In the rows, 128 means zero.
Each path is a new rotation, seen through one point. The rows after it are directions, each followed by how far the rotation turns it, in deg/step (0 if it stays put).
Each turn is a multiple of 5 degrees from 10 to 175, or 0.
Each row of a path follows its step; steps can be skipped.
path 1
step 0: [125 132 119 131 136 129 138 132 125 120 121 134 130 130 131 123 123 132
 126 132 124 137 134 120 125 132 119 123 125 134 137]
step 1: [131 125 125 134 135 127 122 130 132 137 128 137 133 128 122 135 122 142
 122 128 126 129 133 123 130 127 122 130 129 140 124]
step 2: [124 130 127 133 127 116 134 126 123 121 119 133 134 131 137 129 118 132
 126 131 123 130 128 129 126 129 123 133 127 138 139]
step 3: [132 134 119 129 139 129 132 130 132 129 127 135 131 130 123 127 125 136
 127 130 118 134 135 126 132 129 115 122 125 134 124]
step 4: [124 125 128 133 130 121 117 120 129 126 122 137 132 127 131 136 119 135
 122 134 128 127 136 124 130 131 127 135 130 137 134]
step 5: [122 137 121 130 136 116 135 132 131 130 122 129 131 130 130 127 120 134
 128 127 120 136 128 134 126 130 116 129 125 129 132]
step 6: [134 127 125 126 133 130 125 118 131 130 129 137 129 126 127 135 120 135
 124 137 123 131 137 131 138 129 121 126 125 137 128]
step 7: [116 132 121 131 131 119 126 130 132 126 118 130 130 126 134 129 119 132
 121 134 130 131 137 125 126 133 122 133 131 127 137]
step 8: [128 131 126 124 137 122 130 129 136 138 129 133 130 128 126 134 119 140
 127 132 121 134 126 137 131 125 123 122 122 133 127]
step 9: [126 125 125 126 124 127 129 122 130 125 126 135 130 124 136 130 117 128
 126 140 130 130 143 132 133 131 120 132 127 133 136]
step 10: [119 136 120 124 133 121 131 136 142 132 120 128 130 127 125 129 123 140
 123 134 126 129 133 127 128 130 125 123 128 128 126]
Speeds:
[126 131 124 131 127 127 130 131 129 131 130 127 127 125 128 126 131 127
 129 125 128 129 129 127 129 128 125 129 129 127 126] : 155
[126 127 128 130 129 131 125 128 129 126 128 123 128 128 125 128 127 132
 127 129 129 128 132 126 127 129 129 128 134 128 127] : 120
[126 127 130 126 130 131 126 126 129 132 131 127 132 129 128 125 131 127
 126 127 128 128 128 129 129 128 126 127 127 131 129] : 145
path 2
step 0: [121 127 138 130 129 129 121 125 121 121 133 121 133 135 127 131 134 121
 125 126 123 131 128 131 114 135 130 128 133 133 126]
step 1: [132 136 132 126 119 132 132 123 123 129 127 129 129 125 135 116 136 128
 136 123 129 125 121 122 131 134 135 130 137 125 130]
step 2: [119 137 125 128 131 122 136 126 134 125 131 127 122 127 127 121 130 124
 131 126 128 129 137 123 129 122 121 136 129 128 116]
step 3: [119 126 127 132 138 133 130 125 124 123 133 122 135 124 129 122 127 134
 132 135 128 140 125 134 120 135 129 123 127 134 126]
step 4: [133 134 132 124 123 132 126 130 124 125 128 128 127 121 135 132 131 126
 131 123 144 128 123 131 127 138 122 132 137 133 126]
step 5: [124 136 124 129 125 127 125 126 129 132 139 121 124 131 130 123 130 118
 119 119 125 127 128 126 126 129 136 137 124 130 120]
step 6: [127 129 131 131 129 133 126 114 123 129 128 136 132 125 125 118 130 125
 135 136 126 133 126 123 117 131 127 127 124 121 121]
step 7: [125 133 129 126 125 125 129 126 121 117 126 125 132 127 130 135 140 133
 133 128 129 129 135 130 126 126 125 132 143 131 120]
step 8: [119 132 129 130 132 126 137 134 123 125 136 119 129 124 132 117 125 125
 131 117 127 124 124 129 124 132 135 132 132 131 133]
step 9: [126 135 130 125 129 132 129 119 134 125 127 130 124 130 129 115 127 117
 131 132 137 137 127 128 131 136 119 125 127 129 125]
step 10: [130 129 129 129 129 128 124 127 131 130 135 122 128 126 135 131 136 139
 125 131 125 138 128 126 124 131 127 136 129 136 114]
Speeds:
[126 125 127 124 133 128 128 129 127 130 128 128 129 131 127 127 127 128
 129 125 125 125 126 129 126 130 129 127 127 129 125] : 135
[129 128 128 129 127 130 127 129 127 130 129 131 129 123 129 125 129 128
 133 128 126 128 124 130 127 129 127 129 126 126 132] : 145
path 3
step 0: [131 121 141 132 135 128 134 135 126 129 122 130 134 125 129 136 128 125
 135 127 121 119 132 118 137 138 126 129 130 128 133]
step 1: [121 122 124 126 140 134 128 134 122 138 131 125 134 131 127 132 134 129
 135 129 120 127 138 129 129 123 134 124 132 118 117]
step 2: [132 120 128 133 133 127 133 133 131 124 125 135 133 128 123 118 127 125
 129 133 112 125 121 131 120 130 120 119 127 124 120]
step 3: [125 124 139 130 132 129 134 135 133 134 128 125 132 125 138 122 116 135
 128 126 121 124 131 121 136 138 135 123 123 125 127]
step 4: [119 111 129 123 139 130 133 132 124 140 127 132 128 124 130 133 127 132
 131 130 128 132 129 138 126 131 126 129 136 122 128]
step 5: [131 124 137 126 139 125 135 137 131 125 134 125 120 128 121 126 133 132
 138 127 116 125 117 124 124 128 124 125 132 129 122]
step 6: [128 126 132 129 134 137 127 133 133 139 132 136 131 135 136 120 122 127
 134 125 125 134 128 125 129 134 136 121 128 135 117]
step 7: [117 119 130 134 130 132 135 132 123 130 118 130 124 128 121 126 116 136
 130 125 123 140 126 135 127 131 125 119 132 129 130]
step 8: [129 120 138 128 137 130 136 129 135 129 138 133 115 133 127 134 121 129
 129 123 121 122 129 121 131 123 124 124 133 127 135]
step 9: [123 127 136 134 136 138 137 131 129 138 133 130 137 130 127 131 135 122
 131 124 126 131 133 130 128 132 129 128 139 142 122]
step 10: [125 129 131 134 130 133 124 137 124 133 126 131 125 131 117 130 127 134
 127 128 111 141 131 123 119 127 123 122 125 126 125]
Speeds:
[128 132 130 130 126 130 125 130 128 129 125 130 127 127 128 126 124 131
 126 129 129 125 128 131 126 129 129 124 127 127 129] : 90
[126 132 129 126 128 127 131 130 127 127 127 122 127 128 126 127 129 132
 126 126 127 128 129 126 130 126 130 127 127 128 126] : 160
[125 127 129 128 127 132 129 130 130 130 127 127 129 128 131 130 129 127
 130 132 130 128 129 129 131 126 130 127 125 132 127] : 130
[130 128 129 126 129 132 128 125 128 128 130 130 126 130 129 126 129 128
 126 126 127 128 130 132 130 128 133 131 128 125 127] : 145
[125 126 131 125 128 128 126 125 126 127 126 128 126 130 128 131 129 130
 132 127 130 125 130 128 129 127 126 126 129 125 130] : 100
[125 127 129 132 128 127 126 128 128 130 127 128 128 126 127 128 131 127
 127 127 132 132 129 127 127 128 133 127 130 124 128] : 125
